Each row is where one point has got to under a steady rotation. How many steps took it there?
The counts run from 0 to 745.
[130 128  97 104 139  78 165 149 143 109  83  92 124 154  91 169 148 112
 183  99 132 150  94 129 135  78 112 124 151 107 136 129 104 169 138 142
 150 126 177 142 159 132 115 144  79 120 139 121 115 138  97 119  90 143
 127 161 141 126  77 119 100 139 123 181 140 102 139 157 114  96 151 114
 107  89 161 133  65  99 112 102 127 154]	317
[141 100  97 108 169 102 133 168 121 123  74  92 162 112 114 159 145  80
 208 121 144 103 124 100 119 105 136 144 128  84 145 124 136 146 103 142
 154 107 151 147 166 123 134 135 104 109 122 118 130  99  88 105  97 144
 141 179 132 122 130 106 122 131  90 195 131 132 129 161 141  83 141 144
 110  98 133 143  76 108 126 106 132 132]	626
[112 114 110 143 164 120 155 143 133 115  85 121 128 114 133 145 116 135
 180 113 142 134  96 109 142  85 134 111 148 134 112 164  89 165  98 121
 141 109 163 109 151 113 130 126  92  89 140 125 117 125 136 107 110 137
 131 167 145  71 125  74 145 132 120 202 135 127 113 138 122  81 195 114
  93  99 133 136  72 114 114  75 114 152]	298
[105 105 113 131 174 107 167 168 111 158  81  92 146 147 116 157 137 104
 194 141 126 124 117  94 121  76 105 149 139  92 138 114 139 142 113 126
 161 124 175 163 135 122 118 155  88  94 119 121 121 104 108 121 103 155
 163 180 118 102 111 123 116 149 122 209 124 112 119 138 147  99 146 136
 126  85 135 124  94 106 119 128 138 157]	538
[125  98  96 153 167  99 155 160 110 120  88 110 139 120 144 141 128 109
 196 134 134 121 124 101 141 101 151 140 155 120 119 140 126 124  86 145
 143 112 157 136 164 122 140 126  98 100 117 120 122 106 122 118 101 146
 126 202 133  66 157  61 125 149  87 211 126 150 123 125 121  91 166 110
 111 112 132 128  77 109 103 111 119 136]	635
[158 149 101 142 161  92 152 153 130 127 117  87 114 152 110 162 139 101
 183 102 145 132 126 105 139  92 161 151 145 103 117 122 117 125  98 129
 141 103 177 126 149 137 149 144  85 105 108 113 106 118 147 131  81 155
 113 193 101 104 138  79 115 160 127 208 120 117 161 131 124 104 156 103
 123 102 130 120  85  90 116 121 129 124]	247
[109 137 107 124 136 106 146 184 132 131  84  86 146 107 125 157 121 122
 187 115 138 120 119 108 143  66 145 131 133 111 131 136  98 136  87 127
 149 118 175 140 171 110 128 128  93  91 135 102 117  91 132 124  99 137
 128 189 129  72 123  82 160 136 147 187 151 131 122 126 154  88 140 119
 108  72 124 150  73  81 110 102 130 123]	208
[154 124 103 133 159 118 137 145 108 144  86 100 159 156 125 153 133 118
 197 109 129  95 110  96  92  79 132 129 126  76 133 144 115 142  98 148
 135 110 175 149 172 109 135 161  89 106 129 102 118 107 104 105 113 140
 142 187 140  87 135 110 144 135 121 192 131 133 127 140 147  93 138 129
 126 108 143 149  88  92 111  98 131 128]	368
[126 125 111 115 144 128 157 152 103 129  92 101 162 141 104 142 114 118
 197 128 139 112 109 128 116  61 130 119 140 122 150 139 116 156 105 131
 137 146 185 150 161 112 118 165  79 125 127 123 124  92 135 100  92 137
 136 154 143 104 109 105 114 176 136 191 150  88 125 145 135  97 175 131
 133  97 144 130  77 101  98  96 143 161]	491
[152 119 105 132 195 121 183 167  97 111  94 108 142 115  87 168 126  96
 213 106 167 109 103 118 120  69 138 155 129  76 130 140 121 115 108 123
 148 121 173 136 141 111 116 151 125 107 123 121 155  81 115 125  83 131
 117 169 136 125 118 106 111 139 119 179 139 108 150 148 123 110 130 141
 137  97 113 114  88 107 117  84 126 157]	699
[132 141 144 149 152  91 157 134 115 157  95 124 141 125  99 130 136  99
 194 110 143 149 109 129 124  59 126 154 151 125 111 135 104 122 104 144
 148 112 171 131 170 135 136 145  62 101 132 114  84  98 144 104 106 173
 139 170 126 108 117 110 111 170 138 200 137 107 116 114 140  82 181 121
 118 104 154 113  86 116 120 110 140 146]	414
[128 115 116 137 167  94 181 148 132 134 107 102 118 133  84 171 135 118
 182  89 165 162  88 123 138  33 134 147 159 129 129 124  95 136 102 138
 159 119 166 129 139  80 122 157 100 136 128 106 133 110 117 119 114 164
 117 145 151  96  99  93 119 128 135 161 140 119 126 139 115 101 131 128
 116  96 112  98  66  92 108  89 122 137]	46
[109  98  85 147 124  81 158 159 127 119  94  84 125 145 109 150 133  89
 190 107 143 129 101 103 153  94 123  93 141 117 154 131  96 151 117 105
 147 123 166 140 168  93 129 143  92 115 121 109 154 134 143 131  92 135
 125 162 162 103 107  86 143 123 121 181 142 121 139 151 130 107 163 125
 109  98 140 133  42  90  97  97 125 162]	654
[125 153 110 159 172  94 187 135 128 120  95 109 108 101 113 146 135 123
 196 107 134 166  98 124 169  59 116 136 130 130 119 139  89 130 107 129
 152 113 171 119 166 121 128 154  97 109 156 114 138  92 129 120  96 135
 113 146 163  99  93  82 151 133 135 188 153 126 131 122 110  83 182 122
  94 115 131 132  84  94 108  77 128 148]	479
[126 106 101 128 166  88 161 160 138 108  97  83 108 127 101 161 129 139
 182  96 168 149  82 109 172  67 125 136 129 107 130 102 101 143 107 137
 160 112 143 137 143  96 119 136 102 124 139 119 135 136 104 142 107 138
  94 159 166 107  99  69 154 113 127 189 151 129 135 128  98  88 132 111
  99  98 109 134  57  81 102  84 115 135]	391
[120 112 102 118 139 103 149 170 114 120  95  73 138 113  86 169 131 114
 177 106 157 125  98 113 138  66 129 139 131 108 140 141 107 153 105  98
 172 130 159 145 149  95 134 158  99 112 119 111 133 104 121 123  93 140
 119 141 139 118  92  91 129 129 127 183 152 113 152 157 123  97 141 127
 121  90 123 109  57  78  86  84 130 142]	49
[135 114  91 135 153  74 143 140 139 119  84 101 128 118 143 135 150  94
 185 111 122 127 123 100 152 107 152 129 139 120 122 122 102 131  91 142
 141  93 165 148 188 114 135 115  76 100 132 119 104 118 120 121 109 157
 124 178 132  92 149  88 148 147 101 214 149 138 131 135 136  75 151 125
  88 110 141 156  74 100 115 113 114 142]	287
[131 107 102 119 174 116 157 152 126 104 102 102 118 119 128 158 120 126
 178 121 150 140 126 111 177  81 168 168 140 123 128 125 109 123  89 147
 167 134 169 133 154 101 140 127 113 107 125 115 138  90 118 119  99 135
 103 172 126  92 149  51 146 152 116 204 146 133 124 121 115  87 163 117
 100  98 127 126  90  82 104  92 110 112]	210
[129 121 100 114 140  98 184 160 111 126 100 110 149 147  97 149 129 128
 198 108 146 128  91 120  95  46 125 138 136 103 154 125 100 148 102 139
 144 123 168 141 136 104 117 149  84 116 143 106 132 126 121 104 106 167
 125 162 142 106  84 126 139 146 131 165 146  90 122 133 123 112 152 111
 106 106 141 137  83  83  95  96 116 152]	575
[112 106 105 133 156 104 161 153 119 140  88 101 134 138 106 166 144 109
 185 115 154 142 102 111 119  55 136 132 156 139 152 146  90 157 112 126
 149 122 188 145 151  69 116 169  89 126 132 106 168  98 130 103 117 138
 133 158 144  94  94  94 121 127 116 162 135 113 115 168 134 113 132 122
 122  96 127 157  77  94 100  82 129 153]	651
[139 117 111 133 164 113 149 172 137 121  77 114 141 110 109 154 142 102
 202 105 164 133 126 113 142  64 137 130 142 132 147 145 103 114 100 142
 131 116 182 155 161  73 129 154 100 132 136 101 114  81 114 117 121 143
 115 182 130  78 133  71 156 139 119 170 130 125 112 148 144  90 130 131
 110  85 119 138  83  84 115  61 133 104]	557
[118 104 128 138 189 109 167 161 146 133 109 122 123 120 115 153 122 104
 184 114 156 153  86 114 128  81 148 133 146 114  97 133 113 115 107 116
 144  86 145 139 150 142 124 119 104  74  99 130 115 136 138 120  90 164
 113 176  95  95 141  79 112 131 111 191 120 134 121 114 112  88 175 113
  87  90 122 123  66 108 108 100 110 155]	80
[116 140 108 147 159 115 152 146 145 137  94  99 125 113 130 161 143 105
 192 121 142 130 124 118 141  67 139 128 154 144 135 174  93 124 103 143
 132 114 178 132 164 114 121 158  88 110 145 122 124  89 130 112 117 125
 135 190 141  66 137  72 141 148 137 192 141 124 121 141 148  84 154 129
 115  70 131 140  83 109 119  75 141 146]	556
[108 139 122 136 173 100 151 170 147 131  98 110 146 110 103 162 124 115
 161 100 136 153  82 121 136  65 125 117 139 109 111 151 118 158 123  93
 139  98 155 120 141 127 139 157  95  79 112 131  74 128 102 126 112 164
 120 177 111 107 102  93 116 119 123 195 121 130 123 157 131  91 172 101
 101  95 112  96  63 111 111  80 142 128]	600
[125 110 150 157 182 120 158 167 115 144 128  93 131 109  69 165 116 110
 201 103 166 134  99 110 130  53 123 146 149 107 113 131 122 110 104 106
 162 110 155 127 139 100 130 172 109 124 102 124 121 112 122 127 106 134
 105 166 140 106 121  81 106 148 134 172 131 117 154 128 111  91 138 139
 135  98  96  93  83 105 105  69 128 134]	605
[127 142  84 120 148  89 166 161 129 104 103  88 121  99 111 145 129  92
 181  98 139 152 118 133 170  93 129 128 134 114 144 128 105 127 120  96
 156 121 169 125 185 113 133 137  88 101 132 117 124 109 142 129  83 144
 107 136 151 120 103  77 130 131 135 181 152 123 150 138 125  88 171 125
  92  84 145 120  59  90  99  90 147 137]	135
[120 124 116 148 173  90 185 153 119 136 101 105 125 134 104 148 139  76
 206 118 145 152 110  97 123  60 127 136 169 120 132 135 114  91 126 103
 136 104 185 167 153 115 114 137  99 106 111 121 150 111 148 139 106 142
 124 155 114 104 121  95 106 144 121 187 124 109 135 127 131 106 154 137
 119  83 113 125  79 104 119  99 128 152]	349
[123 114 113 125 151 128 143 181 118 128  76  98 168 110 134 152 130 109
 202 135 143 101 122 108 102  73 121 149 119  88 130 146 117 128  92 138
 140 108 161 132 152 109 133 146  96  88 113 117 112  91 109 114 116 154
 140 202 132  74 136  92 149 131 109 208 125 148 107 150 152  92 143 136
 116 101 117 126  85 108 121  82 123 130]	633
[ 99 126  85 137 159  93 176 157 129 101  79  94 122  96 123 167 140 112
 187 121 142 155 118 112 176  91 141 131 156 126 138 139  93 144 122 125
 150 134 168 138 165 113 126 137  92 122 123 130 126 128 107 126 113 134
 115 156 146 101 114  63 125 126 107 192 137 135 121 153 113  93 184 115
  91  79 147 123  72 100 112  86 132 138]	476
[145 140 101 124 153  83 150 163 138 113 105  97 120 149 115 146 132 102
 188 119 151 129 116 129 149 110 157 145 154 118 118 139 115 162 100 147
 153 130 167 108 163 118 134 144  79 101 111 121 102 129 148 123  68 149
 122 192 132 104 134  90 122 172 121 212 137 104 154 144 113  99 159 117
 124 109 140 117  72 102 107 107 126 135]	588
[114  82 127 154 151  70 142 155 136 125 106  97 117 118 121 136 142 106
 175 118 154 147  99 104 155 106 148 117 172 142 128 136  96 143  98 135
 153  92 161 132 150  82 132 128  79 128 122 119 122 135 126 119 102 156
 122 171 143  84 143  68 118 136  93 196 128 137 123 121 116  73 165 112
  97 108 137 124  58 109 103  97 118 151]	381
[142 107  96 121 139  87 157 145 105 113 106  88 134 143 101 143 125 118
 196  96 151 136 107 119 138  93 130 151 125  91 141 105 115 154  90 138
 163 131 164 118 157 109 148 145  81 122 139  97 127 106 103 116  84 151
 110 163 156 132 101 108 124 149 118 199 162 128 152 131 109  95 149 126
 113 123 134 124  65  75  93  94 121 133]	663
[120 117 111 131 195 122 156 153 149 117 101 113 102 122  91 169 124 131
 179  90 149 144  90 133 174  62 129 156 125 136 114 137 102 131 112 148
 158 117 180 131 140 107 117 147 113 114 156 123 151  97 135 115  93 154
 126 165 136 107 115  84 159 138 140 184 145 115 115 139 112  89 137 137
 103  92 108 139  74  78 115  81 133 141]	130
[126 149 121 136 140  95 156 184 133 137 102  98 138 126 102 170 134  86
 185 102 148 126 127 117 131  86 138 143 173 109 117 155 113 130 112 115
 135 112 178 105 146 114 147 156  84 100  89 117  97 121 145 120  92 155
 133 184 122 101 121  85 107 157 126 198 123 133 150 149 145 102 151 117
 126  92 128  83  81 108 105  84 141 119]	596
[119 126  96 135 161 116 156 165 137 127  98  83 123 131 102 183 141 143
 190  98 156 143 104 114 142  47 126 138 126 106 143 127  91 152 105 147
 157 108 159 144 119  87 110 160 114 129 153 118 140 110 109 126 114 139
 118 174 155  95 103  96 162 106 146 171 131 129 126 136 121 106 110 115
 108  94 107 141  72  85 113  79 114 139]	735
[138  94 109 107 157  91 142 177 135 108  64  95 140 112 111 148 145 127
 174 126 153 130  99 100 151  91 145 151 126 124 124 101 120 147  94 151
 176 116 153 153 137 108 128 114 103 112 143 130 119 113  81 110 110 158
 129 173 124  95 132  86 127 135  88 207 136 134  94 144 123  84 144 119
 101  91 128 138  79  97 114 109 118 135]	202
[ 99 122 107 135 143  92 173 169 130 130 117  80 127 128  89 155 111  96
 164 104 145 136  95 103 158  61 111 126 138 105 132 128  98 141 112 100
 164 137 186 141 148  95 125 153  88  99 128 104 135 120 165 128  87 152
 134 152 145 119  96  85 131 137 151 185 153 111 146 133 120 109 166 110
 118  95 122 111  73  85  84  97 130 152]	48
[154 136 106 123 175  87 158 153 113 136  77 111 152 137 103 155 161  81
 231 102 142 122 109 112 100  69 123 134 126 106 137 128 127 112 115 146
 144 100 172 161 171 123 113 155  97 115 140 104 133  79 104 115 119 148
 146 172 131 121 121 137 124 123 125 180 143 105 129 139 145 105 125 161
 115  99 132 146  82 103 137 111 143 148]	622
[148 133  68 152 166  87 180 139 102 128 100  92 134 141 112 159 138  81
 204 117 125 121 115  82 124  84 144 118 137 100 150 127 122 106 120 105
 131 102 180 159 157 112 126 149  96 123 112 101 163 115 139 141  95 136
 132 187 139  96 133  85 127 136 120 188 125 123 167 129 131 112 144 130
 119 102 126 155  70  90 111  99 128 149]	95
[105 102 102 144 141  97 143 173 136 137 100  86 146 121 120 131 134 103
 193 122 139 110 106  92 144 108 128 133 136 112 124 107 114 133  84 128
 179 116 170 147 156  96 127 121  75  85 127 109 116 113 138 117  90 146
 145 179 128  97 139  84 142 153 122 215 149 137 125 117 141  81 150 128
 113  91 124 128  71  95 104 135 131 133]	200
